m =
[[120 131 143 117 131 123]
 [132 133 144 118 138 132]
 [128 128 135 116 132 119]
 [127 134 137 128 134 132]
 [123 133 140 124 142 137]
 [124 124 136 125 141 143]
 [124 120 133 114 132 130]
 [119 140 145 128 139 136]
 [119 122 138 106 141 134]
 [133 117 142 135 125 114]
 [116 155 115 138 135 121]
 [115 124 128 141 107 143]
 [112 127 110 111 117 126]]
m[-13, 0] -> 120
m[1, -1] -> 132
m[:, 1] -> [131, 133, 128, 134, 133, 124, 120, 140, 122, 117, 155, 124, 127]
m[7, 1] -> 140
m[-11, -2] -> 132
m[:, 4] -> [131, 138, 132, 134, 142, 141, 132, 139, 141, 125, 135, 107, 117]
m[-4, 2] -> 142
m[1] -> [132, 133, 144, 118, 138, 132]
m[0, -2] -> 131
m[-6] -> [119, 140, 145, 128, 139, 136]
m[-1, -6] -> 112
m[9, 0] -> 133
m[-8, 0] -> 124
m[-11, -1] -> 119
m[6, 1] -> 120
m[-9, 4] -> 142
m[:, 2] -> [143, 144, 135, 137, 140, 136, 133, 145, 138, 142, 115, 128, 110]
m[-7, 0] -> 124
m[-6, -2] -> 139
m[3, -3] -> 128
m[-3, 0] -> 116
m[7, 2] -> 145
m[-6, 0] -> 119
m[-10, -1] -> 132
m[:, -6] -> [120, 132, 128, 127, 123, 124, 124, 119, 119, 133, 116, 115, 112]
m[11, 3] -> 141
m[3, 4] -> 134

data =
123	153	121	119	121	124	125	133	132	145	113	137	141
129	139	122	127	131	115	117	141	125	157	124	137	140
126	113	137	133	126	137	135	117	130	101	137	118	116
143	104	114	124	149	133	135	130	119	135	130	129	126
141	105	120	131	146	122	125	135	118	146	137	129	127
137	123	112	114	138	146	147	121	126	119	115	130	128
123	119	140	134	122	136	134	117	132	99	136	118	116
126	150	116	115	126	128	129	133	130	145	111	138	142
Rows and columns are counted from 0.
row 0 col 0	123
row 5 col 2	112
row 1 col 5	115
row 3 col 12	126
row 5 col 11	130
row 2 col 7	117
row 1 col 3	127
row 2 col 0	126
row 4 col 12	127
row 3 col 4	149
row 4 col 10	137
row 2 col 10	137
row 3 col 10	130
row 2 col 6	135
row 4 col 7	135
row 6 col 10	136
row 3 col 0	143
row 2 col 1	113
row 7 col 12	142
row 7 col 1	150
row 0 col 5	124
row 0 col 2	121
row 1 col 8	125
row 7 col 4	126
row 5 col 4	138
row 2 col 12	116
row 1 col 11	137
row 6 col 9	99
row 3 col 6	135
row 2 col 3	133
row 7 col 11	138

a =
[[144 115 123 125 121 121 123 150 144]
 [144 115 126 127 121 136 130 140 156]
 [120 123 123 125 107 122 123 140 129]
 [144 125 123 115 145 122 123 131 105]
 [127 115 123 125 103 122 123 147 143]
 [144 109 123 125 121 122 123 140 153]
 [144 115 135 125 121 143 138 128 144]
 [144 115 124 125 157 122 123 111 144]
 [144 105 123 125 121 122 123 140 150]]
a[-9][-9]	144
a[6][-9]	144
a[4]	[127, 115, 123, 125, 103, 122, 123, 147, 143]
a[:, 1]	[115, 115, 123, 125, 115, 109, 115, 115, 105]
a[7][0]	144
a[:, -9]	[144, 144, 120, 144, 127, 144, 144, 144, 144]
a[:, -7]	[123, 126, 123, 123, 123, 123, 135, 124, 123]
a[1][0]	144
a[-3][5]	143
a[-6][-8]	125
a[6][6]	138
a[:, -1]	[144, 156, 129, 105, 143, 153, 144, 144, 150]
a[-9][3]	125
a[8][-7]	123
a[-3]	[144, 115, 135, 125, 121, 143, 138, 128, 144]
a[2][-7]	123
a[-3][1]	115
a[7]	[144, 115, 124, 125, 157, 122, 123, 111, 144]
a[0][7]	150
a[8][-1]	150
a[5]	[144, 109, 123, 125, 121, 122, 123, 140, 153]
a[-1][3]	125
a[2][6]	123
a[2][1]	123
a[-2][-1]	144
a[1][-7]	126

X = [135 115 128 122 112 135 117 104 118 134]
X[0] => 135
X[7] => 104
X[2] => 128
X[9] => 134

B =
[[114 114 136 128 134]
 [137 134 124 112 124]
 [126 133 146 139 126]
 [123 125 133 140 110]
 [124 127 121 140 132]
 [127 133 134 115 124]
 [121 113 150 129 129]
 [126 125 144 143 136]
 [132 118 150 127 137]
 [106 113 117 139 132]
 [137 142 121 124 123]
 [116 136 115 147 121]]
B[-12,0] -> 114
B[3] -> [123, 125, 133, 140, 110]
B[-8,1] -> 127
B[-5,2] -> 144
B[:, 2] -> [136, 124, 146, 133, 121, 134, 150, 144, 150, 117, 121, 115]
B[6,0] -> 121
B[-7,-1] -> 124
B[-4,-2] -> 127
B[2,-3] -> 146
B[4,2] -> 121
B[-9,1] -> 125
B[-3] -> [106, 113, 117, 139, 132]
B[-4,-3] -> 150
B[-7,-2] -> 115
B[-7,1] -> 133
B[11,-1] -> 121
B[-9,2] -> 133
B[-4,-5] -> 132
B[10,-1] -> 123
B[:, 4] -> [134, 124, 126, 110, 132, 124, 129, 136, 137, 132, 123, 121]
B[-5,-4] -> 125
B[11,0] -> 116

grid =
[[118 129 139 148 134 109]
 [116 134 129 120 128 150]
 [115 142 111 117 129 127]
 [147 128 133 115 117 130]
 [138 129 137 114 140 137]
 [129 136 123 143 113 127]
 [132 131 111 141 133 119]
 [111 128 143 106 108 117]
 [141  98 110 108 123 130]
 [141 142 129 111 134 118]
 [144 137 140 113 112 130]
 [131 113 109 125 123 123]
 [134 113 128 116 124 118]
 [122 132 123 132 129 122]]
grid[0, 0] -> 118
grid[-3] -> [131, 113, 109, 125, 123, 123]
grid[13, -5] -> 132
grid[-8, 0] -> 132
grid[:, 2] -> [139, 129, 111, 133, 137, 123, 111, 143, 110, 129, 140, 109, 128, 123]
grid[-10, 0] -> 138
grid[1, -1] -> 150
grid[3, -5] -> 128
grid[9, 4] -> 134
grid[8] -> [141, 98, 110, 108, 123, 130]
grid[-9, -3] -> 143
grid[-6, -4] -> 110
grid[:, 3] -> [148, 120, 117, 115, 114, 143, 141, 106, 108, 111, 113, 125, 116, 132]
grid[-6, 5] -> 130
grid[-13, -5] -> 134
grid[-11, 2] -> 133
grid[7, 5] -> 117
grid[4] -> [138, 129, 137, 114, 140, 137]
grid[12, -3] -> 116
grid[:, -5] -> [129, 134, 142, 128, 129, 136, 131, 128, 98, 142, 137, 113, 113, 132]
grid[13, -1] -> 122
grid[13] -> [122, 132, 123, 132, 129, 122]
grid[2, -3] -> 117
grid[5, 1] -> 136
grid[-1, -3] -> 132
grid[0] -> [118, 129, 139, 148, 134, 109]
grid[-7] -> [111, 128, 143, 106, 108, 117]
grid[6] -> [132, 131, 111, 141, 133, 119]
grid[-9] -> [129, 136, 123, 143, 113, 127]
grid[9] -> [141, 142, 129, 111, 134, 118]
grid[-5, 2] -> 129
grid[6, -2] -> 133
grid[-1, 0] -> 122

W = [108 107 126 135 105]
W[0] => 108
W[2] => 126
W[4] => 105
W[1] => 107

arr =
[[140 154 135 127 110 104]
 [124 130 122 137 151 144]
 [135 145 120 129 120 113]
 [119 121 128 150 140 151]
 [141 117 132 107 104 104]]
arr[-5,-6] -> 140
arr[1] -> [124, 130, 122, 137, 151, 144]
arr[1,1] -> 130
arr[2,3] -> 129
arr[-1,2] -> 132
arr[-3,-2] -> 120
arr[-3,-1] -> 113
arr[-2,-6] -> 119
arr[-4,-2] -> 151
arr[0,-4] -> 135

A =
array([[127, 128, 132, 129, 129, 129, 130, 128, 124, 128, 129],
       [128, 134, 133, 134, 124, 130, 138, 128, 124, 130, 121],
       [131, 126, 128, 123, 128, 128, 131, 126, 129, 130, 126],
       [124, 115, 132, 127, 128, 133, 105, 123, 116, 123, 122],
       [126, 129, 128, 125, 129, 129, 125, 128, 129, 129, 127],
       [130, 129, 131, 126, 127, 130, 131, 127, 126, 131, 125],
       [131, 129, 130, 124, 128, 131, 130, 127, 127, 131, 125],
       [133, 127, 130, 123, 126, 127, 128, 129, 128, 126, 126],
       [133, 128, 132, 130, 126, 129, 120, 126, 123, 119, 114],
       [130, 128, 129, 129, 128, 127, 126, 129, 127, 125, 125]])
A[-10, -11]	127
A[:, 4]	[129, 124, 128, 128, 129, 127, 128, 126, 126, 128]
A[-5, 6]	131
A[7, -11]	133
A[:, 3]	[129, 134, 123, 127, 125, 126, 124, 123, 130, 129]
A[-7, 0]	124
A[-4, 6]	130
A[-1, 3]	129
A[-1]	[130, 128, 129, 129, 128, 127, 126, 129, 127, 125, 125]
A[-1, 0]	130
A[1, -9]	133
A[-7, 3]	127
A[-2, 5]	129
A[1, 7]	128
A[:, 8]	[124, 124, 129, 116, 129, 126, 127, 128, 123, 127]
A[0, -2]	128
A[-10, -10]	128
A[6, -8]	124
A[4, -2]	129
A[:, -10]	[128, 134, 126, 115, 129, 129, 129, 127, 128, 128]
A[-3]	[133, 127, 130, 123, 126, 127, 128, 129, 128, 126, 126]
A[-4, 10]	125
A[-4, -9]	130
A[6, -6]	131
A[6, -2]	131
A[-6]	[126, 129, 128, 125, 129, 129, 125, 128, 129, 129, 127]
A[-3, 10]	126
A[-2, 10]	114
A[:, -2]	[128, 130, 130, 123, 129, 131, 131, 126, 119, 125]
A[2, 1]	126
A[-10, -5]	130
A[-6, -9]	128
